Each row is where one point has got to under a steady rotation. How many steps took it there?
The counts run from 0 to 170.
[140  59 122 109 183 111 108 111 154 178 153 175 105 130 121 104 156 160
 122 113 124 105 135 154 109 137 135 133 157  96 156 143 118 148  85  88
 133 132 154 159 192 156 134 112 129 132 121  99 191 160  88 103 169 143
 122 133 139 141 164 118 102  96 118 180 172 148 138 113 113 102 139 153
 123 164 145 168  75 149 110 107 120]  43
[118  83  91  96 149 135 120 153 149 105 153 138 132  87 132  88 130 122
 131 167 179 127  96 154 143 121 128 134 219  90 115 139 117 171 128 121
 126 160 155 145 123 115  99 105 144  89 123 124 117 121 143  71 161 100
 148 141 103 135 127 106 135 128 121 145 177 112 151  77 175  93 144 166
 139 145 109 146  92  84 122 111 169]  118
[167 131 103 119 120 112 113 197 154 108  92 136 143 158 130 141 123  99
 132 142 156 118 149 138 108 122 151  80 134 163 111 137 141 120 106 129
 169  91 111 147 147  99 184 163 169 162  85 150 142 100 132 145  87 159
 135 112  97 141 105 104  79 100 163 134  82 128 122 162 138 177 130  54
 151 118  95 120 173  98 189 102 162]  2
[158 115  96 100 135 162 105 114 153 124 126 202  92 110 111  97 161 122
 165 121 132 180 119 149 163 110  93 132 136 115 111 104 177 171 113 117
 146 100 109 119 121 110 118 121  79  65  97 127 161 149  95  73 139 136
 117 121  85 107 121 160 124 133 143 134 177 143 164 150 129 101 140 142
  86 156 129 124  78 130 120 159 129]  48
[ 93 106 137  95 179 152 105 124 103  86 122  77 135 101 123 110  77 116
 161 148 139 158 123 126 141 110 165 156 153  94 129 128  84  92 152  55
 101 149 129 163 109 145 157 124 121 164 105  74 111 138 168 113 148  99
 108 117 110 114  99 111 123  98 118 154 152 161 138  88 146 125 146 121
 184 123 116 157 115  90 123 148 136]  12
[166 130 116 105  86 121 163 221 142 135 125 121 208 163 112 155 118 137
 124 170 185 127 132 150 156 121 133 112 148 183 114 140 142 149 113 136
 152 106 149 126 113 145 100 123 102 107 131 127 126  88 187 177  75 143
 153 142  99 128  99 171 116 142 128 147 135 128  95 159 169 153 102 112
 116 118 124 121 148 131 138 128 126]  135
[ 89 163  95 110 135  85 126 182  98 111 106 116 177 125 159 160 129 139
 111 134 158 118 150 138 138 177 124 124 178 166  82 135 130 169 131 146
 102 120 138 101 135 129 143  96 158 164 169 126 112  57 135 110 115 117
 131 130 117 165 140 140 103 149 123  85 126 129 109 143 117  92 158  86
 112 114  73  82 136  92 163 137 139]  167
[134 126 114 106 115 136 135  96 161 169 144 143  87 140 207  92 162 144
 117 107 122  96 119 157 112 146  98 136 155  90 103 171 144 143 105 142
 112 116 135 175 138 142 144 133 126 134 146 153 128 172 154 116  82 100
 127 146 142 147 139  76  87 101 121 200 123 132 190  68 105 118 117 137
 115 140 104 156  82 129 109  86 149]  121
[142 142 174 123 105 198 118 144 104 132 154  91 120 126 132 171 112 136
 125 134 108  86 138  93 108  94  74 154  90 148 127  95 161 104 114 119
 110 105 120  95  99 108 133 166  91 161 128 179 100 151  84 129 160 167
  81 109 148  93 128 135 114 116 140 107 164 141 136 129 114  89 136 135
 130 125 104  98 133 117 106 179  72]  157
[114 104 135  96 162 159 110 149 160  98 141 110 113  72 118  96  84 108
 155 188 133 130 104 137 126 117 157 142 126  81 142 150  92 113 138  72
 108 168 133 172 151 159 179 126 164 146  77  73 148 115 152  90 182 103
 116 111  96 107 126 101 128 111  81 137 141 135 138  89 140 133 161 134
 159 163 136 139 100  88 143 143 132]  11
[117  99 134  99 172 145 120 118  90 101 111  79 110 132 149 104 103 133
 133 107 100 118 141 102 110 114 139 171 141  78 122 126 114  83 170  74
 144 164 117 164 122 140 183 129 115 161  91 110 101 174 160 123 133  95
  94 115 158 100 108 101 108 109 151 161 138 154 161 110 128 109 143 114
 191 109 109 170 127 110 123 138 139]  13
[143 130 107  96 157 133 110 111 117 114 125 111 115 100 124 121  95 139
 142 145 144 141 136  76 188 141 159 168 161  84 124 149 107 116 168 102
 158 128 110 158 116 123 110 126 116  91  77 103 103 114 172  93 158 144
 165 114 145  47  95 140 165 114 133 136 159 163 163  80 123  92 138 115
  90 141 131  94 105 145  75 133 137]  16
[157 102 170 166 132 105 142 165 140 152 171  93 142 133 144 155  56  97
 156 100 142 112 132 115 113 110 157 111 120 118 159 119 108 131 100 101
 150 142 143 119 139  98 134 122 139 184 127 186 140 119 168 104 138 136
 139 134 122 187 180  78  99  87 184 171 156 163 110 143 106 136 130 116
 147 151 118 157 169 128 145 109 114]  71
[202 127 162 130 121 121  95 179 146 127 123 137 127 130 119 141 117 127
 121 152 109 160 139  99 161 100 151 132 102 158 147 153 173 140  86  89
 170 113 128 116 180 138 168 120 116 156  68 129 179 146 102 126 148 145
 108 112 123  99 158 108  93 107 174 136 163 164 107 159 137 137 134  82
 146 155 141 126 139 118 130 162 122]  76
[104  95 113 108 154 126 102 124 132 161 119 161 130 122 162 157 163 118
 106 100 126  88 123 172 133 126 133  84 176 163 152 137 149 148 111 158
 127 132 135 110 162 128 185 141 133 155 107 156 122 160  72 179 120 162
 101  97  90 113 108 131 122  82 120 135 151 111 112 177 157 141 133 107
 173  91 125 135 160 128 123 184 119]  108
[ 72 119 123 119 183  70 122 134 141 190 161 125 169 107 116 113 156 143
 133 144 173  96 125 127 151 153 152 100 194  93 136 127  94 144 137 153
 156 192 131 107 134 123  91  98 144 107 163 139 109 112 157 143 143 130
 166 136 104 132 168 138 205 150 123 132 146 116 119 137 152 114 107 171
 122 140 129 130 122 177  97 130  91]  37
[142 144 134 117 125 126 177 137 126 147 183 110 135 181 137 112 140 119
 138 100 119 101 117 186 132  91  92 135 110 171 147 124 120 179  91 158
 129 134 172 111 114 140  88 171  39 103 140 177  90 138 122 131 128 124
 120 132 125 117 101 189 121 160 181 168 109 136 140 101 171 143 115 129
 123 110 138 136 124  97 109 145 150]  54
[150 110 163 131 135 196 157 130 138 182 156 118 125 150 115 140 118 127
 121 104  94 103 138 126 160 139 122 167 161  95 128 145 149 171 143 128
 152  97 165 149 108 103 106 148  74 116 111 153 151 192 107 153 132 156
 116 139 145 110 107 124 104 100 119 183 183 147 166  82 164 102 112 172
 152 144 164 152 120 117  80 116 126]  124
[ 82 131 118 103 113  57 125 173  77 118 134 123 155 126 174 190 119 149
 106 136 140 114 144 143 140 175 113 156 162 175 119 135 113 149 123 165
 153 143 160 116 155 146 135 151 161 147 153 169 114  83  98  99 141 111
 141 132 138 141 153 150 122 143 153  59 107 141 128 125 117 110 175 107
 133  91 101  79 153 111 131 142 148]  166
[111 154 135 104 126 152 125 114  90 114 157 130 120 136 118 135  74 111
 180 126 124 127 112 147 107 126 101 158  79 180 150 101 106 105 140 122
  77 117 129 129 106 140 114 158  71 145 123  73  92  94 113  94 155 147
 108 101 143  98  81 209 130 159 128  74 115 110 111 117 121 142 142 108
  99 106 131 104 126 103 128 195 130]  160
[154 125 130 152  83 113 173 140 117 163 138 110 133 182 137 148  92  76
 166 124 151 115 132 151 106 129 137 107 111 139 133  79  84 102 115 144
 164 103 121 135 107 114  95 181 114 101 122 144 110 135 147 142  86 109
 150 149 124 131 100 175 138 150 162 161 108  90 134 133 137 186 101 147
  92  91 136 131 143 175 124  89 111]  132
[157 108 148 117 100  90 202 162 141 147 137 139 130 213 147 166 106 111
 154 114 143 119 123 173 117 141 131 135 113 166 132 122 109 128 102 165
 179 100 158 127 141 127 121 171 102  92  98 162 133 153 122 128 104  97
 144 156 119 123 119 158 132 166 163 144  90 108 124 150 162 182 132 125
  92 104 147 128 148 159 122  82 141]  133
[158 137 118  98 109 127 161 174 147 129 171 127 131 168 118 140 139 172
  90 109  97  67 112 157 117 119  76 126 114 156 106 147 143 192  72 173
 131 112 182 120 148 156 107 175  73 121 136 173 145 147 105 151 138 125
 103 149 128 130 121 145  95 160 153 148  98 119 138 122 163 123 103 127
 128 122 104 131 135  96 141 126 153]  55
[127 103 140  99 154 146 114 137  86 121  96 102 114 105 133 162 105 146
 130 119 138 119 147  92 169 109 141 180 188  77 154 119 128 143 167 114
 193 118 119 146 109 100 124 146 112 110  69 155 104 144 158 108 157 150
 159 116 146  61  87 133 158 114 143 129 181 180 155  98 158  70 148 133
 129 137 116 116 124 119  75 127 128]  17
[107 176 120 124  91 150  97 156 133 105 139 111 132  85 182 136 125 154
 120 174 148 104 113  92 104 167 105 144 118 113  85 145 128 113 137 124
  64 157 119 167 133 156 164 130 171 158 132  98 109  85 133 104 139 115
 134 128 141 107 131 102  99 110  78 113 112 112 141  89 101 113 148  90
  97 136  59  75  85  95 127 151 145]  89
[169 117 168 112 101 205 169 135 124 161 125 120  77 154 122 157 130  99
 119 123  93 118 113 114 143 137 103 167 128  96  87 144 164 184 139 132
 167  95 159 133 124  96 114 125 127 130 143 132 151 194  92 155 120 127
 115 165 145 139 134 108 116 125 137 167 169 120 184 115 138  96 157 168
 117 151 135 154 134 119  98 113 132]  125
[ 75 175 125 147 139  99 112 123 128 182 141 102 174 100 185 127 149 131
 128  92 131  92 147 110 115 199 110 102 135 144 140 122 108 113 158 175
 101 144 101 151 119 132 133 118 140 174 185 149 108 104 140 118 115 145
 125 111 120 147 182 130 116  98 126 119  93 118 131 117 113 119 110 103
 115  86 105  84 134 158 111 127  89]  169
[157  80 120 109 149 105 113 156 140 119 157 125 103 113 138 113 103 124
 132 139 152 131 157 135 110  97 132 154 133 109 125 117 120 112  57  89
 167 134 128 138 140 134 162 142 138 139  69 151 145 105 146  50 156 126
 147  97 137 138 151  79  86 114 156 122 171 192 140 105 100  80 140 108
  97 171 112 126 103 131 137  95 144]  150
[186 150 163 127 103 166  81 170 133 110 108 120 117  84 111 123 118 110
 108 181 135 178 122  77 176 105 137  98  98 142 106 129 145 119 100  72
 139  83  97 101 123 117 145 107 126 153  93 101 156 134 104 128 123 154
  97 129 125  98 110 121 114 101 149 138 163 136 107 187 116 114 146 108
 144 177 116 120 141 128 143 188 109]  77
[183 153 188 151 130  89 128 114 137 155 165 105 124 144 162 106 119  88
 155 112 129 160 139 116 158  84 167 119  89 144 168 138 141 100 114 102
 116 145 100 117 134 133 151 127  79 165 115 127 150 138 166 107 111 121
 148 146 133  93 126 133 152 107 178 175 139 145  93 173 112 163 136  88
 107 132 148 145 119 158 103 177 105]  74
[147 155 151 122  67 110 137 207 134 153 134  97 197 158 146 150 141 126
 100 143 154 109 134 123 147 123 129  96 138 159 121 113 157 124 107 131
 167 132 144 129  90 130 127 149 106 131 143 172 121 127 181 190  78 149
 131 135 101 122 121 134 133  95 142 151 123 102  99 157 160 162  69 120
 135  95 109 111 141 160 126 131  83]  136
[108 158 151 133 147  91 128 135 125 162 145  66 154 144 150 109 143  93
 105 167 146 113 117 157 162 121 181  96 108 140 161 163  93 114 126 151
 174 155 129 140 137 124 153 179 162 146  88 174 104 132 141 145 122  94
 122 107 106 119 110 108 190 124 153 144  50 106 105 122 136 175 159 105
 170 114 135 124 147 134 118 151 109]  5
[119 107 125 101 112 146 120 157 102 126 104 160 164 128 122 186 110 139
 134 117 135 100 144 102 116 142 101 106 180 163 124  83 116  90 151 133
 112 116 133 140 136 150 154 150 113 146 161 118 111 154 122 207 103 180
 116 127 121  87  93 179 110  84 108 104 154  99 105 157 153 151  94 132
 143  66 109  86 158 144 112 137  92]  29
[105 151 149 134 106  73 126 140  55 147 153  75 171 118 161 170 111 133
 131 139 127 122 147 113 146 169 100 142 157 149 120 100  81 129 143 155
 137 160 142 127 122 153 113 155 144 116 151 148  93  95  98 114 149 117
 133 131 146  91 136 187 157 157 142  58 117 105 146 115 141 127 128 107
 129  84 123  75 143 147 107 150 114]  165
[ 89 102  70  93 151  92 150 131  86 148  99 160 163 136 113 138 130  98
 156 156 152 148 137 187 138 190 144  92 168 165 119  94  69  88 143 123
 154 111 133 154 140 135 136 129 163 115 159  62 119  89 111 148 114 143
 147 114 130 141 123 171 160 150  82  95 122  81 128 125 152 134 134 129
 133 113 125 120 136 136 128 118 109]  32
[139  86 155  85 147 122 130 204 134  95  83 105 108 118 140 132 104 137
 129 155 140 146 125 106 122 104 129 137 141  93 100 127 130 146 122  55
 173 159 138  97 129 134 162  99 144 136  99 124 162 142 145 105 146  75
 114 147 116 129 160 133 106 156 152 131 139 164 128 175 126  79 163 145
 138 137 123 161 114 133 163 112 106]  146
[129 122 105 116 102 157 117 135 121 126 139 145  86 119 111 126 141 112
 146 116 115  92 111 152 128  91  90 114 144 126 115  76 146 159  95 129
 164  91 131 102  94  74 109 161  76 105 104 187 106 157 108 107 117 178
  96  96 110 137 115 135 101 118 177 140 161 136 161 115 152 100 108 159
 140 140 112 140 133 116 103 123 107]  50
[126 128 130  91 139 129 117 126 150 109 112 149  75 136 140 106 118  92
 152 161 125 148 131 169 124 133 132 137  91 158 149 121 133 101 116 101
 149 111 119 127 162 120 188 164 135 141  48 145 131 119  78  79 142 134
  82  95 104 100 118 119 123 147 146  93  94 124 117 161 115 131 187  74
 142 142 135 117 152  95 168 165 144]  80
[133 125  97 131 120  84 113 165 127 128 113 139 154 135 155 173 107  94
 148 112 164 129 155 147 124 121 162  93 141 157 164 100 155 114 130 131
 171 119 115 120 136 104 180 168 127 142  74 190 123 111 133 123  96 144
 133  87  90 118 107 140 100 100 168 109 108 137 108 177 154 185 135  73
 165  79 136 131 178 104 156 126 153]  1
[128 128 154 123  77 132 160 192 174 173 145 122 167 147 162 143 130  81
 128 215 167 147 142 187 135 170 123 111 105 163 127 135 127 107  99 138
 149 126 156 157 135 132 152 132 172 135 138 132 155 109 115 112  90 114
 144 121  94 165 158 114 131 130  94 122  97 107  84 137 130 158 140 155
 128 145 141 111 123 132 163 138  85]  138
[157 149 135 121 119 198 131 139  88 155 142 109 142 143  99 168 104 108
 146 129 112  83 123 135 106 103 132 144 100 130 118 119  96 106 109 129
  66  59 115 127 118 116  87 144 108 166 161  91  74 123 150 196 118 168
 135 159 156  92  93 126 155 122  92 121 161 114 111  98 141 110 132 122
 103 146 105 101 110 138 102 121 131]  24
[ 95  75 129  92 174 113 131 171 143 130 124 153 137 123 166 114 143 139
 125 109 146  99 131 161 109 131 162  85 188  89 123 150 119 154  99 131
 109 167 164 110 156 119 149  90 167 171 168 139 155 142 134 142 144 101
 134 162 117 185 182  89 132 121 102 129 172 136 115 155 118  72 153 177
 152 154 105 148 123 113 149 122 118]  39
